rotation ticks, each row followed by its count of ticks
The counts run from 0 to 127.
[-19.5 -23.5  35.3   6.0 -17.1 -17.4  35.5  27.7 -22.3  44.6  39.7  18.5
  14.8   1.9  -4.3   7.4 -20.0  12.5  12.1   9.3 -39.5 -20.8  17.8 -35.1
  20.9  18.8 -32.6   3.2   3.0  16.6   0.3  11.4  16.4  33.1 -27.8  39.8
  -9.2  23.8  -7.6 -36.2  -8.5]	55
[-36.8  18.5  -1.6  -5.2   9.8 -44.2   3.6  -2.6 -10.3  -6.8  18.5   4.5
 -23.1   3.6  37.5 -34.3 -17.5 -17.7  36.7  32.4  19.4  10.5  -7.2  -4.7
   6.2  50.0  20.8  20.2  39.1 -37.3 -20.6 -12.2 -17.9  31.4  -5.2 -25.1
 -13.6 -18.1 -17.2 -36.2 -27.5]	14
[ 19.6 -16.6  13.4  11.5 -16.7  14.9   1.8  25.2 -21.7  14.1  32.7  12.5
  35.6  -2.5  -7.2 -15.1  -4.6  25.3   2.1   6.0  28.5 -30.2 -18.3   2.0
 -48.0  -4.3  -9.4 -28.8 -40.2  16.5  -8.4 -40.5  -6.4  11.4 -20.7 -16.2
  29.6 -46.8  13.9  27.2  10.5]	0
[-54.8 -49.8  -1.9   5.4  -6.3 -23.9 -24.9 -14.0  -5.4   2.6  12.3  22.4
  32.3   7.9  -4.7  -8.0 -21.7  10.2  13.6   9.5  26.7   8.0 -74.3   1.6
   8.2   9.5  18.9 -16.7  -8.4  -1.7  12.4  -7.4 -30.6  24.1 -20.7 -16.9
   6.2  -5.1  -5.3   2.6 -37.5]	62
[ -5.8 -12.2  34.0 -25.0  25.4  -4.9 -11.4 -42.1  60.6   9.2 -23.4  11.9
 -42.1  -1.4   3.1   5.5  -6.9 -35.6  -6.2  31.0  21.1  14.6  -6.0  29.3
   6.9 -23.1 -36.7 -20.7  15.9   5.2 -13.9  -4.8 -14.2 -34.9 -19.3  16.8
 -12.0   8.9 -20.9  15.7 -16.6]	68
[ 14.7   7.4  -1.5 -20.2 -37.7  49.1 -42.3  24.8 -12.4 -26.6  13.4 -13.3
  37.8  -3.8   9.5 -30.7  21.1  14.3 -17.9  12.2  12.3   1.1   0.5  -9.5
   0.6  20.1  30.5  25.3 -14.4   6.1  14.4  12.3   8.3  -2.7 -16.6  53.6
   9.7 -31.4  -3.1   6.3 -24.9]	101
[-22.6 -11.0  45.0   5.4   7.1 -21.9  39.9   3.6  12.4  39.9  -9.6  39.3
 -17.0   0.0 -12.0   9.6 -28.7  -4.2   8.2   5.2 -10.6 -25.5 -26.9  34.0
   8.1 -24.6 -26.1 -24.9 -22.7  20.7  -2.8  -2.4 -13.7  39.8 -21.0  -1.4
 -23.4  26.9  36.9  -9.2   0.1]	5
[ -5.4  22.4 -25.4  23.3  16.7  10.6 -16.9 -25.5  -3.6 -28.2 -30.6  -9.8
 -11.0  24.3 -27.0  26.0 -11.6  14.1  -7.7 -37.6   3.7  -4.6 -41.7  27.5
  -3.2 -33.2  49.0   3.0 -45.1  -1.6  -4.8 -11.1   7.9   9.5   1.5 -34.5
  -1.0  -6.4  43.7  19.5  19.4]	85
[ -8.8   4.1 -15.5  -3.9   0.4   7.0  -1.0  12.6  12.1   5.2  -5.5   6.7
 -22.8  -2.2 -10.7 -35.1 -11.5 -16.9   9.5  43.4  28.6 -41.1 -10.1  73.3
 -20.8 -17.4 -22.7 -21.8 -20.7  10.1   1.6 -22.7  -0.2  17.3 -33.8  27.2
 -18.1 -34.3  17.6  -2.7 -20.3]	127
[-16.5  16.6 -32.5  14.6  14.4   1.2  -7.4  -9.1  -9.2 -26.9 -36.8  -6.7
  -3.5   4.9 -19.0  15.3 -20.6   5.8   0.8 -25.8   8.3  -5.3 -48.8  31.1
  -5.2 -33.1  54.6   6.3 -35.8  -2.9  -5.1   2.7  -3.3  23.2  13.2 -43.4
  -3.7   7.1  44.2  11.3   7.1]	86
[  7.8  36.5 -10.3   4.4  -1.7  18.0  19.1  10.1  -7.1  32.5 -44.2  10.8
   1.2  12.9   7.7  14.3 -18.0  -6.3  -6.7 -11.4 -27.7 -13.6  30.9 -11.0
  17.1 -14.9  -3.8   8.2  27.2  -3.5  12.7  33.6  -3.6  -8.4  -1.7 -13.2
 -49.6  78.1  16.8 -16.9  19.1]	30
[  5.1  32.3  32.9 -10.7   7.0  -0.2 -16.4 -40.0   4.6 -11.4  24.9  -6.8
 -44.8  36.8  21.8 -11.0  32.1  -5.0  -1.4  24.1  25.7  11.5   5.2  -1.6
   4.7  44.4  -3.0  23.2  17.5 -29.4 -16.5 -14.3 -13.3  -0.3 -34.9  26.6
 -28.4 -29.1 -30.8 -13.9   0.2]	17
[ 25.4  29.0  -6.0  13.9   6.1   6.9  18.3  -5.0 -14.4  19.0 -13.8 -10.6
   3.8  16.6   5.1  36.7   1.0   9.9 -16.6 -37.2 -35.4   6.9  41.6 -46.1
   6.3  -5.0  -4.4  13.0  28.2 -12.1   8.1  14.5   5.7 -26.3  25.6 -29.3
  -9.3  59.4  -0.4  -2.9  42.1]	32
[ 16.9 -32.9 -18.7  -7.8 -16.2 -11.1   8.0  37.3  23.8   0.6  20.3  -4.3
  -0.3 -64.8 -17.2  -3.5  16.6   0.5   7.3 -23.1 -24.6   1.8  15.5  48.6
  -1.6 -17.6 -15.9  -5.7  -5.5  27.2  24.6  20.4  16.7  18.2  40.5  -4.9
  32.1 -17.5   6.0   5.2  14.5]	47
[ 37.8 -32.3  38.7  -5.7 -28.9  20.9  -8.3   5.3  20.5  42.2  20.3  17.6
  36.1  -0.6 -11.7  24.7  10.2  20.8 -23.3 -36.5  -8.2   6.3  -4.6  -2.5
   9.8 -33.3 -29.8  -7.0 -19.6  24.0  31.6  27.1  -1.4 -24.9   5.4  12.0
  16.7  11.5   5.9  25.0  44.7]	107
[ 26.8 -28.3 -10.8  -9.1 -20.5 -20.2  17.2  43.9  21.4   3.2  24.8  -5.2
  19.9 -67.7  -9.6  -4.6   0.9  -7.8   2.8 -10.5 -18.6  -6.4  18.7  30.4
 -20.5  -8.1  -7.5   5.1  -7.3  15.6  18.9  18.9  21.9   4.2  42.1 -11.7
  46.5 -28.0   7.1  -2.5  21.3]	48
[  8.5   5.8  10.0  -0.9  -5.2  24.8  11.8 -13.1  10.6 -37.0 -14.7  -4.3
 -32.8 -17.5   3.3  11.0  53.7   6.1 -37.5 -11.7  -6.1  19.4  10.2  31.0
   2.0 -15.4 -25.3 -11.5 -43.1  29.8  15.1  11.3 -14.2   3.5  23.6  63.1
  18.2 -15.8  -4.5  25.5 -16.0]	43
[ -1.6  28.6  25.4 -14.0  14.2  17.3 -27.5 -49.2  10.8 -16.2  17.1 -12.2
 -46.6  35.6  10.1  -4.0  32.2   3.3   0.2  15.1  24.7  11.0   3.2  17.0
  16.6  28.6  -5.3  20.9  17.8 -20.5  -4.2 -15.8   2.7  -4.3 -43.2  32.2
 -31.2 -34.7 -29.4  -6.8   3.7]	18
[ 16.1  24.1   6.7   3.0 -25.7  12.7  16.7  -2.4 -21.7 -42.4  -4.6  -4.6
 -16.8  -6.9  39.4  -9.1  60.7  11.4 -36.0  -5.3  11.5  24.5  15.0   7.7
 -24.0  25.3 -18.8 -11.2 -31.0  18.7  21.0   8.1 -50.2  15.9  29.6  34.9
  11.1  -6.2  -9.5  21.6  -1.8]	41
[ 14.6  47.4 -21.1 -11.7  -7.5  37.4 -10.4  16.1   5.1  16.1 -54.5  12.8
  10.7  16.9   5.2 -10.2 -35.0 -21.8 -18.7   6.9   5.3 -24.3   7.6   9.5
   5.5 -29.3  22.2  11.8  12.1  -3.8   7.7  29.1   9.7 -21.3 -19.6   3.4
 -44.9  52.3  35.8  -1.0   2.5]	28
[ -3.8   3.8  -4.9 -16.0 -42.5  53.4 -33.2  29.4 -11.0 -20.7   9.5  -0.8
  38.3   0.6   4.2 -36.4  20.0  24.6 -15.6  16.6   4.4  -5.7  -7.6   3.2
  14.6  15.1  17.3  20.2 -17.2  22.8  31.5  23.7  -1.6  11.3 -24.8  62.0
  -7.6 -13.9   0.6   4.8 -23.2]	102
[ 23.8   9.5  -8.2 -12.9 -28.4  14.9 -36.4  25.8 -14.5 -31.6  39.2 -28.3
  28.6 -17.9  11.8 -17.3  31.6  17.2  -4.3  -9.1   5.2  24.8  14.8 -25.0
  -7.6  35.7  35.0  36.0   8.1 -10.9   7.0  13.1  14.3  -6.2  14.7  13.6
  30.6 -45.0 -16.2   0.0   6.0]	99
[  6.8  39.1 -16.9  -3.2  -5.9  31.9   7.2  14.6  -1.7  21.7 -48.3  13.7
  11.1  21.6   3.9  -4.3 -26.1 -15.1 -10.6  -3.9 -10.0 -22.8  22.4   2.3
  15.6 -20.2   9.2   9.6  23.6  -1.8  10.2  33.1   2.6 -18.5  -9.3  -2.8
 -49.1  65.8  25.9 -11.7   5.2]	29
[ 30.2  42.6 -14.4 -10.9 -20.9  41.0 -22.5  16.9  16.3   8.3 -44.2  11.5
  20.4  16.8   8.3 -10.1 -30.3 -25.2 -22.6   5.0  31.1 -25.1   0.1  14.1
 -11.2 -25.2  29.5  12.7   3.6 -13.9   0.8  24.6  13.1 -41.5 -17.3   0.8
 -31.1  22.4  30.5  14.1   9.3]	27
[-16.6 -21.4  15.5 -21.1  38.3   1.9 -14.7 -43.1  64.0   9.7 -25.0  10.1
 -43.2  -7.8  -9.3   0.2 -17.3 -32.4   4.7  30.4   5.0  10.8  -6.1  31.3
  19.7 -27.7 -35.4 -18.7  31.8   5.1  -7.9  -4.8   0.0 -29.6 -13.4   3.3
 -12.3   6.9 -15.8  -0.1 -20.8]	69
[ -7.9 -24.6  43.9   9.7 -12.9 -28.7  27.5  16.0 -20.0  45.6  52.7  15.8
  16.0  14.0  -7.5  29.0  -4.2  23.2   8.9  -6.9 -29.6  -9.8  11.8 -44.9
  18.3  22.0 -28.4   9.5   6.1   9.3  -2.2  -2.1  22.0  23.2 -25.6  31.4
  -2.1  13.9 -17.0 -31.1   6.8]	56
[ 43.8  10.9 -22.8  -3.4 -22.7  17.0 -40.3  -3.6  18.8   2.9  11.3 -12.5
  21.2   6.6  -7.3 -14.5   0.1   2.0   9.7 -20.7  29.7  -6.6 -12.5  40.4
 -27.0  -6.9  24.6  18.0  25.5 -25.2  23.9  12.2  -4.5 -22.3 -11.4 -52.8
 -10.1 -17.2  18.4  17.3  53.5]	24
[-13.5  -2.4  33.7   5.6  -0.1   9.9  17.9  17.8  -2.1  21.8  -8.6  32.8
   5.1   7.4  -4.0  -9.5 -28.5  -1.9  -8.6  28.0  21.8 -35.5 -36.3  23.0
  -8.4 -36.7  -6.2 -25.1 -56.5  25.6  -9.7 -18.0  -5.0  26.4 -38.2  22.9
  -9.7  -8.7  38.5   8.2 -21.9]	3
[ 11.7  -2.4 -16.9  -7.3  -9.7  -5.2 -12.6   7.4  -4.6 -26.7  35.7 -33.3
   1.1 -29.8   4.2  -7.8  34.7  17.9  14.9 -22.3 -32.5  30.5  24.5 -11.6
  14.4  36.9  21.6  37.9  38.3  -8.9  13.7  24.7  19.0  10.8  39.1  -9.6
  21.5 -19.2 -25.5 -15.5  11.3]	97
[ 19.0  52.2  13.4  -7.6   5.7 -40.9  39.9   6.3  -0.4 -19.1 -29.9  11.2
 -20.8  -9.6  48.1   6.2   7.7 -32.5 -16.9 -16.3  17.1  13.6   4.6  14.8
 -18.7  14.0  33.2  20.3 -12.7 -21.6  -8.3  38.5 -25.6   4.1  30.8  -9.1
 -13.5  18.5  25.1  -1.9  15.9]	90
[ -1.4  30.4  31.2  -6.3   2.4 -22.0  -1.2 -21.3  -6.2  -3.7  28.0  -1.0
 -38.6  28.0  39.5 -19.7  21.3  -4.7  11.9  24.5  29.7   8.8  10.0  -1.9
  -9.1  55.9   0.4  25.4  27.3 -35.6 -21.0 -12.3 -23.3  11.8 -30.3  11.3
 -26.8 -28.2 -31.8 -19.1  -4.8]	16
[ 21.8  23.9  -6.4  15.9  10.7   7.2  11.7 -14.3 -19.7  -1.5 -16.3 -21.4
   4.7  20.3   7.1  43.6   6.7   9.1 -19.5 -42.2 -22.9  18.8  32.3 -62.6
   7.3 -10.8   6.3   6.8  15.5 -16.3  -7.7   2.7  14.1 -30.4  34.5 -23.4
   7.8  37.1  -6.7   9.1  35.4]	33
[ 11.0  17.8 -13.6  26.7  20.8  11.0 -12.4 -34.4 -13.0 -17.1 -17.8 -19.9
 -14.8  35.0 -33.5  36.3   7.3  23.6 -13.3 -42.7  -4.2  -3.6 -31.5   8.9
 -11.6 -35.4  26.8  -1.3 -45.5  -2.8 -10.3 -24.6  10.7   1.2  -1.7 -29.0
  -0.1  -9.4  35.1  29.6  37.4]	84
[-38.3 -38.6 -12.4  22.6  22.9 -18.0   3.9 -20.8 -14.1  -4.1  40.2 -14.6
 -23.2  -6.0 -14.4  -7.4  20.0  25.1  22.4  10.4 -11.4  16.9   4.3   9.8
   2.8   4.5 -47.2 -33.3  21.4   7.2   8.7 -39.4 -17.5  22.8  17.4 -22.3
  25.6 -28.0 -33.3  -9.9 -13.5]	121
[ -0.2  -2.4   6.1 -15.1 -50.7  54.6 -21.3  27.8  -5.7  -1.0  11.3  11.7
  25.7   0.8  -7.3 -31.5  21.5  27.6  -9.9   4.3  -8.9  -7.8 -11.7  16.3
  16.2   9.0  -2.6  16.0  -6.4  26.1  47.1  30.8  -8.9  26.5 -28.7  56.7
 -20.6   9.0   7.6   6.7 -11.8]	103
[ -2.3  39.8 -16.9  15.3   2.8  34.5  10.8   6.4 -41.8  12.1  -8.1  -9.2
 -23.4  39.5 -21.0 -24.2   3.7  32.4   9.3  15.0 -16.6 -42.8  20.7  10.0
  -3.7   9.3 -16.6  -1.2  23.2   1.4  -2.3 -34.4  -4.7  22.5 -51.0  -1.6
 -52.5  18.0  19.3 -18.3  -6.4]	79
